rotation steps, each row followed by its count of steps:
The counts run from 0 to 1194.
[-2.167 0.698 3.298 -1.644 2.496 0.712 0.664 -2.939 0.130 1.118 -2.238 2.427 -0.146 -2.050 0.844 2.587 -2.806 3.745 1.453 2.702 0.708 1.576 1.410 -0.464 1.382 1.719 -1.893 1.804 0.989 -2.227 1.805 0.891]  427
[-2.654 0.518 0.455 1.746 2.661 -2.368 -0.766 1.083 2.245 2.050 0.342 -2.418 -3.463 0.448 -2.221 -0.924 0.596 -0.770 -2.606 0.168 2.880 -1.275 -0.707 -0.393 -1.411 -1.133 -0.407 2.055 -3.382 -0.585 2.049 -1.035]  704
[1.805 2.333 -1.080 -0.107 -1.409 1.784 -0.982 2.622 2.558 1.024 -1.714 3.954 2.474 -0.103 0.934 -1.364 2.387 1.916 1.900 -0.222 -0.591 2.048 0.676 -0.038 3.782 -1.043 0.177 -0.221 1.313 1.597 -2.162 0.379]  1118
[-1.679 -2.172 0.681 2.257 2.936 -3.509 -0.800 -1.358 -0.478 -1.706 1.888 -2.964 -1.726 -2.163 -2.526 0.385 -1.058 1.393 -1.363 -0.960 -1.439 2.012 -1.129 3.106 1.535 0.211 -1.694 -1.197 -0.720 1.955 0.087 2.250]  82
[-1.643 -2.104 4.252 -1.463 1.405 -0.224 0.182 1.783 3.857 2.577 1.053 -2.240 -1.674 1.024 -2.645 1.640 -1.587 1.676 0.307 0.802 0.922 -0.292 -1.845 -1.172 1.667 0.391 0.005 -1.565 1.448 -0.073 0.412 -0.361]  880
[4.335 2.982 -0.539 1.831 -0.495 2.254 -2.309 2.149 0.841 -0.576 0.567 1.094 -1.492 2.890 -0.638 -0.795 -0.688 0.050 -0.374 -3.091 1.626 0.729 0.841 -2.319 3.519 -1.725 -1.792 -1.345 -1.075 0.588 0.216 -2.400]  668
[-2.168 1.535 1.587 2.350 -1.377 -0.454 -3.055 1.141 1.287 -0.434 0.741 -3.034 -0.414 5.197 -2.593 -0.812 -1.249 -0.161 0.278 -2.151 2.014 -2.604 -0.220 -1.304 -0.294 0.860 0.002 1.545 -1.137 2.362 1.075 -2.020]  1156
[1.267 1.449 2.497 1.419 1.810 -1.478 -0.924 -0.893 1.565 0.285 -0.160 -1.821 0.907 -1.604 -1.069 1.528 1.041 1.061 -1.639 1.439 -3.583 -2.009 -1.277 -0.311 0.887 3.769 5.493 -0.386 -0.013 -0.086 -0.112 1.415]  434
[1.089 2.347 1.563 -0.149 1.382 1.186 1.084 1.266 1.451 1.333 -1.732 3.355 -1.644 1.477 0.577 -0.984 0.914 2.323 2.625 0.112 3.353 -0.072 -0.356 -1.012 -0.895 -0.235 2.142 2.032 -1.620 -1.008 -3.530 -1.389]  409
[-1.791 1.116 -0.086 0.561 -1.904 5.078 -2.073 -0.792 2.385 1.047 -1.033 -1.411 -1.716 3.159 -0.004 -0.608 -2.008 0.909 -1.378 0.789 1.300 0.985 2.927 -0.660 -0.311 0.294 -2.491 -4.063 -0.782 -0.546 2.289 -1.772]  871
[-2.040 -1.332 0.459 0.517 -3.903 -1.034 -0.959 0.496 1.770 0.965 -0.454 3.067 -2.002 0.412 -0.501 -2.092 4.279 -0.312 0.700 -0.086 -1.269 0.829 -2.857 1.066 -0.705 -1.473 -0.964 0.204 -2.395 4.744 -1.828 0.227]  1100
[-2.856 1.024 -0.188 -0.659 0.623 0.313 0.750 -1.777 3.362 1.259 -4.874 -0.612 -0.623 -0.832 -0.807 -2.960 -0.191 1.635 -1.270 1.169 -0.286 2.460 -1.170 0.364 0.434 2.084 -1.822 -0.166 1.818 2.961 -2.024 1.970]  964
[0.030 0.597 1.904 0.456 0.723 0.090 -0.772 -1.639 4.787 -0.314 2.124 1.415 -1.752 -1.384 -2.286 -2.378 0.200 3.046 0.509 3.201 -2.131 2.193 -1.224 1.805 3.205 0.120 1.578 -0.658 -0.410 -1.986 1.606 2.236]  430
[0.510 -1.109 2.013 0.865 0.361 1.647 -0.357 2.015 2.603 2.684 -1.017 -0.314 -2.003 3.337 -1.062 -1.499 0.556 0.873 -2.164 -1.676 3.719 0.633 -1.879 -1.764 0.608 3.358 -0.391 0.103 -0.575 2.835 -0.675 -2.293]  414
[-1.996 0.886 1.103 0.192 1.246 2.493 -2.453 -1.137 -0.128 -2.913 2.206 -2.285 0.576 4.934 0.063 2.868 -0.298 0.340 -0.801 0.490 -2.364 -1.155 1.542 1.513 3.199 -0.719 0.475 0.535 -0.808 -1.697 -0.313 -2.158]  889
[-2.554 1.547 2.493 1.871 -0.655 -1.282 -1.130 2.095 -1.457 -0.845 -2.047 1.142 4.548 1.159 0.305 3.734 2.376 0.392 0.117 -1.352 -1.231 -0.496 -0.971 0.256 2.542 0.878 -0.635 2.384 0.506 1.093 -1.155 1.083]  1001
[-0.715 0.254 0.352 -0.341 -0.377 -0.524 -0.883 -1.304 -2.978 0.280 -1.714 2.077 1.584 1.282 -0.271 -2.299 -0.122 -2.244 1.608 -0.128 0.176 0.811 -0.901 -0.227 -0.544 1.005 -6.615 -0.363 -0.976 2.851 -2.310 1.726]  847
[1.784 0.653 -0.751 3.539 1.695 -0.863 -2.076 -1.323 -2.251 1.014 1.996 -1.244 -0.825 -1.387 0.013 -0.408 0.407 1.162 -2.233 -1.797 -1.533 -0.576 -2.380 -0.149 -1.771 2.524 0.490 -1.587 0.659 5.354 0.560 1.282]  728
[-1.442 -0.008 -1.031 0.959 -1.448 -2.942 -3.062 0.404 3.189 -3.338 -0.691 -0.493 0.105 -1.121 -0.638 -1.281 0.486 1.815 1.791 0.414 -1.379 -2.045 0.845 0.848 -0.661 -3.561 -1.080 1.127 -3.058 0.413 1.875 3.677]  448
[1.375 -0.136 -0.496 1.289 -0.534 -0.289 -1.676 1.432 3.478 0.051 -2.396 -0.971 0.608 -1.455 0.766 -4.007 -0.536 1.110 1.060 1.218 1.963 1.040 2.027 -0.197 -3.026 -2.819 -3.889 -1.396 -0.010 0.159 -0.326 1.687]  760
[1.225 0.402 -0.095 0.565 -0.378 0.578 -0.659 0.696 0.030 -0.977 -3.189 -0.527 1.149 -0.344 1.442 -3.495 -1.188 0.167 0.296 2.533 -1.404 1.704 2.502 1.400 -0.333 -1.287 -0.588 2.444 2.311 -2.561 -4.578 0.105]  403
[-2.588 -2.078 1.623 1.883 -2.653 1.294 0.841 3.247 0.530 1.510 1.789 -0.820 -0.523 0.130 -0.226 2.839 1.017 3.415 -1.601 -1.827 3.191 -0.424 -1.040 1.856 -2.228 -0.531 -1.668 -1.701 -0.545 1.656 0.132 -1.136]  816
[0.064 0.730 3.085 -2.301 1.939 -1.083 0.685 -0.645 -1.430 2.110 -0.783 -0.663 -2.254 -0.225 -3.581 -0.491 -2.502 -3.405 0.305 -0.736 1.010 -3.229 -1.844 -3.138 0.495 0.881 0.447 -1.510 -3.050 1.130 -1.815 -0.763]  591
[-0.547 4.805 0.437 1.725 -1.832 -0.783 -0.274 0.216 2.072 -1.446 0.381 0.973 0.097 0.974 -2.566 1.103 2.451 -1.593 0.343 0.170 -4.006 2.164 -1.551 -2.549 -1.261 -0.777 -0.650 -1.925 1.505 -1.103 0.435 2.239]  4
[1.887 1.345 -2.308 -0.276 -1.133 -1.276 1.594 1.067 2.948 1.360 1.644 1.698 -2.350 -3.179 -4.377 -0.217 0.570 1.297 0.961 -0.845 0.606 -0.124 0.578 -0.885 -2.422 -3.539 -0.993 -3.319 -0.116 -1.194 0.145 2.756]  565
[1.758 -2.031 -2.034 2.541 1.607 -0.006 -2.822 2.256 1.261 -1.061 0.237 -0.437 0.873 -1.759 0.074 -1.506 0.351 1.357 -1.183 -2.682 2.077 1.113 0.388 1.188 -0.176 -1.844 -4.516 -0.435 0.156 3.778 -1.014 1.477]  19
[1.329 0.651 0.718 -0.034 3.823 -0.679 -2.435 -1.536 1.297 -0.245 -1.105 -1.734 -0.846 -2.183 -0.592 -0.319 -2.594 -1.517 2.352 0.270 0.299 -1.773 3.553 -2.849 -0.112 -2.521 -2.555 -0.274 -3.114 -0.449 1.653 1.073]  135
[-0.632 1.644 0.870 0.195 -0.682 0.982 0.411 0.364 0.816 1.999 -0.229 3.938 1.637 -1.226 -0.940 0.931 0.878 3.245 4.022 -0.451 1.185 1.486 2.192 -1.584 0.041 -1.438 -2.844 -0.827 3.452 0.796 -1.239 0.900]  115
[-1.082 2.178 2.730 -0.547 -0.740 1.231 0.153 0.518 -1.579 -1.845 -3.660 -0.736 0.266 2.173 3.500 0.665 -0.844 1.391 0.887 2.261 -0.883 -0.018 -0.187 -0.309 1.088 0.344 -0.875 -0.292 -4.776 -2.923 -1.238 -0.921]  694
[-1.684 1.256 -1.268 0.686 -0.984 -2.381 1.972 1.675 -1.042 -1.607 -0.137 -0.318 -1.949 -2.350 -2.306 -0.053 1.358 1.301 -3.179 -0.946 -2.387 0.472 -2.014 2.635 0.723 -2.107 2.450 -0.451 0.239 -1.629 -3.642 2.348]  457
[-1.092 -0.036 1.131 0.702 1.864 -1.516 0.274 -1.370 -0.893 -0.087 3.496 -2.850 -0.954 1.707 -2.739 3.169 0.825 0.792 -3.143 -0.010 -3.298 -0.142 -2.984 -1.103 0.430 1.689 -0.371 -1.122 2.228 -0.269 -0.688 0.047]  1084
[-1.872 3.997 2.321 2.449 -0.048 -0.958 -1.329 1.563 -2.006 -0.018 -1.127 -0.786 2.958 1.406 -0.238 3.936 2.117 -1.368 0.055 -0.766 -1.507 0.554 0.602 -2.152 0.021 0.406 0.033 1.399 0.705 -0.272 -0.575 -0.156]  1002
[-3.902 -0.962 1.476 -0.388 -1.114 2.945 -1.380 -1.268 0.863 1.317 -0.021 -1.011 0.123 2.617 -1.985 1.572 -3.208 2.408 -0.366 1.576 1.299 -0.847 3.572 0.138 2.223 -0.525 -3.109 -0.677 1.704 -0.043 1.639 -1.603]  423
[0.810 2.948 0.284 -1.190 -1.045 1.457 -1.618 -0.249 -0.238 0.229 -1.934 3.397 0.090 -1.909 2.167 0.452 0.105 2.480 2.055 -2.584 -0.489 -0.185 -0.739 -2.101 0.253 -1.121 -1.424 -1.094 -0.990 4.521 -2.453 -0.455]  472
[0.431 0.187 1.518 3.253 0.599 -1.617 -1.122 0.370 -0.078 -1.836 1.849 -1.035 -1.174 -0.219 -0.936 -1.281 0.896 -0.258 -3.969 2.141 -1.040 -2.155 -2.354 1.450 -0.633 -0.434 2.321 3.495 0.166 -3.580 -0.146 0.470]  348
[-0.613 0.544 1.513 -0.956 -0.002 0.512 -1.111 0.223 3.324 -0.496 1.316 1.643 -4.012 -1.524 0.752 2.322 0.479 2.374 1.857 -2.159 1.061 -0.282 -1.158 -1.552 0.946 -3.570 0.322 -0.808 -2.730 2.771 -0.017 -1.274]  274
[-3.914 -0.469 1.667 2.212 0.993 0.790 1.440 2.244 -1.592 1.098 -0.713 0.087 -1.024 0.488 0.070 3.838 2.904 0.139 -3.723 -0.942 0.105 1.801 -0.873 1.820 -0.534 -1.324 0.075 1.905 2.823 -0.557 -3.646 -2.075]  459
[1.495 2.827 0.799 3.976 1.920 0.008 -2.457 1.161 -0.988 0.023 1.413 -1.838 1.268 -1.395 -1.815 2.462 -0.435 1.627 -2.992 -1.366 -0.808 -1.994 0.265 -0.284 0.699 2.031 4.120 0.835 2.849 2.117 0.695 0.390]  1175
[-3.987 0.107 1.164 0.644 1.610 -0.832 1.448 -0.023 -0.067 1.481 -0.401 -0.771 3.184 0.403 -2.799 -2.193 -0.403 0.793 -0.435 -0.813 4.973 -0.276 1.522 0.860 -0.636 2.636 -4.285 0.290 -0.706 0.308 -0.197 1.787]  508
[-2.350 2.310 0.699 0.556 -1.242 0.974 -1.205 2.444 -0.420 -1.073 0.145 0.504 -0.303 3.325 -1.390 0.891 1.010 -2.426 0.782 -0.676 -1.645 3.588 0.794 -0.934 1.674 -3.466 -2.258 -2.035 1.044 -2.732 -2.706 -0.539]  202
[-3.507 -0.643 1.523 -0.894 -3.649 -0.675 -1.205 -0.575 3.373 -0.113 -1.518 0.637 1.157 0.600 -1.879 -1.443 -0.172 3.338 2.963 2.437 0.559 -2.234 1.684 1.276 -1.887 0.107 0.008 0.119 -1.371 1.850 -0.378 2.517]  250
[2.255 -1.990 0.909 -0.793 0.837 0.133 -1.839 -0.536 4.218 0.593 -0.281 -1.450 -1.406 0.492 -1.828 -4.869 0.147 -1.012 2.409 0.591 0.258 -0.187 -1.322 0.018 -1.132 1.008 0.438 -1.692 -1.015 3.416 -2.587 1.023]  588
[0.932 3.103 -0.193 4.235 -1.192 -0.708 -1.914 0.390 -2.832 0.065 0.335 -0.636 0.226 3.549 1.079 1.030 1.789 -0.289 -0.524 -1.163 -1.798 0.751 -0.776 -2.467 -2.742 -0.106 -2.771 -0.981 -0.991 0.841 1.074 -0.652]  555
